A single turn carries every row of the set below to another of its rows. Some are shown first; where does it send the rows asked next?
tem: [ 0.72 -1.84 -2.18 -0.47  0.05  2.47 -0.05  1.16  1.05  2.41  1.85  0.46
 -1.58  0.28 -1.30 -1.37  1.27  1.63  2.42  0.26 -2.32  1.70 -1.40 -0.15
  3.39  0.03 -0.20 -3.23  2.54 -1.76  1.24  1.18 -0.65 -1.62  0.24]
Kifip: [-0.08 -2.49 -1.81 -3.92  0.01  0.63  2.05  2.86 -1.33  0.59  2.30 -0.30
 -1.64  2.45 -0.47 -1.20 -0.41  1.74  2.69  0.76 -1.63  0.67 -1.02  0.72
  2.70 -0.88  0.88  1.36  2.05 -0.25  0.62  0.11  0.07 -2.81  2.77]
ranag: [ 1.38 -2.20 -0.72  0.32  0.49  1.84 -0.85  2.02  0.02  2.06  4.19  0.03
 -1.67  0.74  1.36 -0.90  0.85  0.28 -0.68  1.46 -1.83  1.25  0.48 -1.16
  3.54 -1.12  1.44 -2.77  2.41 -0.97  0.06  1.28  0.36 -0.17  0.73]
mumap: [ 2.35 -2.09 -2.31 -1.96  1.06 -1.08  0.92  1.66 -0.10 -0.45  0.47 -1.77
  1.30 -0.18  0.06 -0.90 -1.78  0.33  0.95  0.87 -3.14  0.34 -0.07 -0.19
  0.45 -0.12  3.42  1.38  2.75 -0.69  1.45  1.36  1.78 -0.86 -0.77]
riku: [ 0.61 -0.04 -1.88 -0.69  0.16  1.51  1.97  0.48 -0.03  0.71  3.92 -1.14
 -1.03  2.13 -0.78 -3.29 -0.25  2.89  1.37  1.74  0.11  1.02 -0.50 -1.17
  0.81  2.67  2.65 -0.46  3.54 -0.84  0.28  2.29  1.17 -0.60  2.16]
dos: [ 3.59  1.00 -0.79 -0.18 -0.16  0.68 -0.10  0.68 -0.69  1.29  2.66 -1.82
 -1.99  1.80 -0.43 -0.71 -0.34  0.36  1.70  1.27 -2.39  0.93 -1.30 -1.25
  2.80 -1.77 -1.23 -3.25  1.69 -3.30  0.49 -0.39  2.27 -1.49  0.58]
Gozig: [ 2.97  0.92 -0.43 -0.47 -0.31 -0.48  0.07  0.74 -0.45  1.04  3.22 -1.58
 -1.82  1.59  0.25 -0.91 -0.22  1.29  1.76  1.84 -1.41  1.08 -1.60 -0.04
  2.42 -1.10 -1.15 -2.70  2.10 -4.29  0.36 -0.11  2.58 -1.00  0.42]
pipup: [ 3.25 -1.54 -1.77 -1.42 -2.99  1.38  0.49  3.10  0.70  1.30  3.90 -0.38
 -2.27  0.80 -0.78 -2.09 -1.00  0.98  1.67  1.56 -1.97  0.92 -2.35 -0.90
  2.48  1.40 -1.61 -2.84  3.28 -2.33  0.96  0.42  1.05 -1.10  0.13]
bofod: [ 0.77  1.82 -1.68 -0.23  0.14  2.01  1.07  0.48  0.03 -0.42  2.55 -1.56
 -1.12  1.74 -1.03 -2.52 -0.91  2.43  0.84  2.18 -0.53  1.90 -0.14 -0.72
  1.32  3.52  2.24 -0.24  3.56 -2.20  0.95  0.90  1.28  0.10  0.94]
mikag: [ 1.81  0.63 -1.90 -0.47 -0.90  1.16  1.51  0.28  0.64  1.51  2.36 -1.19
 -1.02  1.76  0.59 -2.55 -0.60  1.72  0.32  1.99  1.56  0.81 -0.90 -0.49
  0.31  2.03  3.70 -0.57  2.29 -1.68  0.81  2.25  2.45 -0.08  0.69]
buzun: [ 1.41 -1.93 -1.43  0.11  0.82  2.73 -0.66  2.21 -0.93  1.80  4.18 -0.20
 -1.30  0.08  0.87 -1.04  0.57 -0.06  0.28  1.11 -2.00  1.16 -0.08 -2.09
  3.62 -2.34  0.34 -3.34  2.05 -1.69  0.02  0.77  0.60 -0.35  0.36]
Meka: [ 1.57 -0.11 -1.69  0.28 -0.21  0.95 -1.35  1.41 -0.41  1.39  2.67  0.14
 -2.66  2.09 -2.72 -1.60 -1.33  0.01 -0.40 -0.07 -2.69  0.22 -2.79 -0.37
 -0.09 -2.21  3.33  1.84  1.30 -2.90  2.93  0.07  0.87 -1.08  1.33]
fil: [ 1.34  0.30 -2.86 -3.04  0.20  0.10  1.24  3.67 -0.40  0.91  1.51  1.42
 -2.76  1.63 -0.21 -2.24  0.15 -1.11  4.31  0.98 -2.35 -1.10  0.33 -0.29
 -1.53  0.25  0.48  0.57  2.41 -2.33  2.49 -0.47  2.14 -1.21  0.69]
Gumoz: [ 1.07 -0.23 -0.89 -1.16  0.94  0.62  0.63  3.01 -0.15  0.05  2.16 -0.66
  0.22  2.67 -0.16 -1.27 -1.23 -0.02  2.57  1.70 -3.28  1.45 -0.41  1.39
  3.10  0.91  0.40  1.98  1.05 -2.68  2.20 -1.71  2.23  1.39  0.81]
vav: [-0.27  0.56 -2.81 -2.10  2.40  0.83  0.86  2.99 -0.87  0.56  1.56  1.33
 -2.58  1.59  0.07 -1.03  0.97 -1.44  3.04  0.59 -2.77 -0.62  2.08 -0.07
 -0.91 -0.92  1.70  0.76  2.52 -2.12  2.04 -0.29  1.57 -1.36  0.96]
gadum: [ 1.91  0.35 -0.91 -0.92 -0.27  1.26 -2.38  1.71 -1.35  0.64  2.29  0.26
 -3.33  1.67 -1.98 -2.67 -1.96  0.56 -0.47  0.94 -2.80  0.59 -2.46 -0.68
  0.56 -1.85  2.63  1.39  2.04 -3.60  3.48 -0.33  1.07 -1.05  0.80]
zul: [ 1.21 -2.13 -1.42 -0.05  0.16  1.69 -1.92  1.92 -0.59  1.25  3.73  0.02
 -2.53  1.44 -2.13 -2.30 -2.02 -0.03 -0.02  0.03 -2.71 -0.20 -2.50 -0.78
 -0.28 -2.44  3.53  1.06  2.03 -2.76  2.95  1.54  1.09 -0.69  0.60]
tipep: [ 4.02 -1.08 -2.04 -1.19 -2.52  1.82 -0.25  2.61 -0.11  2.06  2.89 -0.40
 -2.00  0.79 -0.31 -1.83 -0.79  0.19  1.76  1.51 -1.95  1.00 -2.14 -1.81
  2.99  0.21 -1.23 -3.63  1.97 -1.66  1.52 -0.11  1.32 -0.73  0.09]
tig: [ 2.17 -0.53 -2.38  1.09 -0.91  1.16  0.75  2.02 -1.46  2.15  3.82 -0.84
 -0.88  1.55 -0.41  0.34  1.10 -0.82  0.59  0.00 -0.64  0.77 -0.84 -1.76
  2.27 -1.91 -0.39 -2.13  1.50 -1.96 -0.01  0.27  1.33 -1.61  1.32]
duvi: [ 0.22 -1.40 -3.31 -3.12  0.91  1.40  0.94  4.39 -0.27  1.21  2.16  2.24
 -2.83  0.56  0.74 -1.60  0.28 -1.45  2.61  1.19 -2.52 -0.95  1.07 -0.28
 -0.72 -0.31  2.32  0.15  2.42 -1.55  2.15  0.29  1.05 -0.79  0.31]
rak: [ 0.47 -2.67 -0.77 -1.85  0.63  1.45 -1.27  1.82 -1.64 -0.04  1.66 -1.40
 -2.15  3.68 -0.36 -0.80 -1.37 -0.95  2.46  0.21 -3.09  1.13  1.35  0.86
  2.48 -0.69  1.11  0.03  3.85  0.46  1.98  2.04  1.95 -1.62  0.66]
Roba: [ 2.86 -0.74 -2.44 -2.08 -0.43 -1.41  0.82  2.25 -0.69 -0.48 -0.75 -0.99
  0.72  0.08 -0.24 -1.07 -0.96  0.03  0.08  1.20 -2.08  1.02 -0.07 -0.57
  0.89  1.08  2.88  2.32  2.97 -0.26  1.59  0.28  0.78 -1.46  0.11]
Leki: [ 1.51  0.14 -1.78  2.29 -1.44  0.44 -0.15  1.94 -1.46  1.77  3.68 -0.93
 -0.67  1.83 -0.37  0.23  1.83 -0.97  0.23  0.19 -0.02  1.29 -0.19 -0.58
  2.03 -0.71 -0.45 -1.18  2.17 -2.63 -0.01  0.47  1.69 -0.82  0.96]
tosa: [ 2.02 -2.11 -1.50 -1.39 -0.53 -0.21 -0.46  2.06 -0.44  2.59  1.07 -0.30
 -0.24  3.73  0.97 -1.02 -0.44 -1.25  2.84  0.58 -0.37  0.18 -0.52  1.44
  1.46 -0.75  1.56  0.90  0.69 -0.11  2.45  1.09  3.02  0.45  0.71]
bul: [ 1.26  0.39 -1.93 -3.04  1.03 -0.01  0.24  3.65 -1.46  0.36  1.96  0.93
 -3.21  1.76  1.23 -1.43 -0.42 -1.86  2.55  1.91 -2.26 -1.18  1.71 -0.32
 -1.16 -1.06  1.30 -0.02  3.00 -2.44  2.06  0.12  3.07 -1.09  0.07]
Kud: [ 0.42 -0.41 -1.97 -1.68 -0.66  2.46  0.35  0.46 -0.74  0.11  2.09 -1.19
 -1.65  0.64  0.39 -3.21 -0.98  2.32  0.84  2.55  1.35  1.41 -0.71 -0.40
  0.55  2.00  2.48 -1.13  3.77 -2.53  0.97  2.61  1.95 -1.00 -0.31]
mosuv: [ 0.46 -1.71 -1.20 -0.36  0.90  1.41 -2.30  1.41 -1.39  1.08  3.57  0.45
 -2.70  1.66 -2.73 -3.59 -1.27  1.32  1.30  0.31 -3.39  0.26 -2.82 -0.85
  0.25 -2.14  2.57  0.95  2.50 -3.00  2.92  0.61  0.50 -1.06  1.28]
Diru: [ 1.92 -0.78 -1.70 -2.80  0.29 -1.35 -0.60  1.55 -2.38 -0.49 -1.01 -0.85
  0.71  0.10 -0.09 -2.41 -0.33  1.38  1.25  2.06 -2.31  1.61  0.12 -0.75
  1.49  0.76  1.77  1.84  3.45 -0.96  2.10  0.06  0.91 -1.69 -0.15]
kisev: [ 1.32 -2.94 -2.72 -1.43  0.96 -0.94  0.61  1.68 -0.90 -0.61  1.23 -1.66
  2.09  0.13 -1.04 -2.15 -0.64  1.06  2.77  0.38 -2.56  0.40 -0.35 -0.37
  0.02  0.54  1.99  1.86  3.52 -0.61  1.45  1.67  1.49 -1.03 -0.25]
lof: [-0.08 -2.80 -2.16 -3.84 -0.95  2.52  0.62  3.89 -1.49 -0.66  1.26 -0.83
 -0.84  0.66  0.84 -1.04 -2.06  0.01  1.87  1.97 -0.71  1.40 -1.50  1.41
  2.53 -0.26  0.21  0.84  1.77 -3.53  1.74 -0.10  1.71 -1.00 -0.81]
rin: [ 0.47 -0.62 -2.41 -3.65  1.99  1.19  0.53  3.29  0.27  0.57  1.18  1.23
 -3.08  0.82  0.00 -2.36 -0.41 -0.53  4.11  1.55 -3.84 -0.62  0.91 -0.09
 -0.62 -0.36  1.13 -0.53  2.76 -2.46  2.78  0.16  1.91 -0.74 -0.09]
namu: [ 1.34 -1.44 -2.45 -0.29  0.13  2.71 -0.06  1.63  0.38  2.44  2.11  0.37
 -1.10  0.07 -1.18 -2.19  1.25  1.20  2.48  0.72 -2.51  1.49 -1.53 -1.59
  3.77 -0.63 -0.80 -3.14  1.29 -1.68  1.20 -0.13 -0.40 -0.82  0.59]
sosoz: [ 1.76 -2.86 -1.87 -2.74  0.17 -1.58 -0.48  2.07 -2.51 -0.47  1.17 -0.76
  1.24  0.02  0.32 -3.45 -0.57  1.40  2.22  1.76 -2.06  0.47  0.07 -1.30
  0.74  0.98  1.66  1.59  3.96 -0.50  1.59  1.18  1.37 -1.10 -0.10]
fod: [ 0.36  0.15 -1.84  0.28  0.51  2.66  0.19 -0.21  0.12 -0.22  2.19 -2.06
 -1.31  1.77 -0.65 -1.85 -1.18  1.34  1.22  1.45  0.05  1.32  0.54 -0.50
  0.55  2.26  2.81 -1.19  4.20 -2.02  0.99  3.18  2.25 -0.51 -0.16]
pas: [ 1.28 -1.21 -1.49 -1.06 -1.23  1.41 -2.34  2.23 -1.74  1.27  2.76  0.88
 -2.93  1.67 -2.34 -3.86 -1.31  1.07  0.43  0.92 -1.94  0.32 -3.42 -1.12
  0.14 -1.24  2.21  1.52  2.14 -2.86  3.44  0.24  0.76 -1.21  1.07]

mumap turns into Roba
tig turns into dos
Where do these go?
lof turns into Kifip
pas turns into mosuv
Leki turns into Gozig
duvi turns into vav
bofod turns into Kud

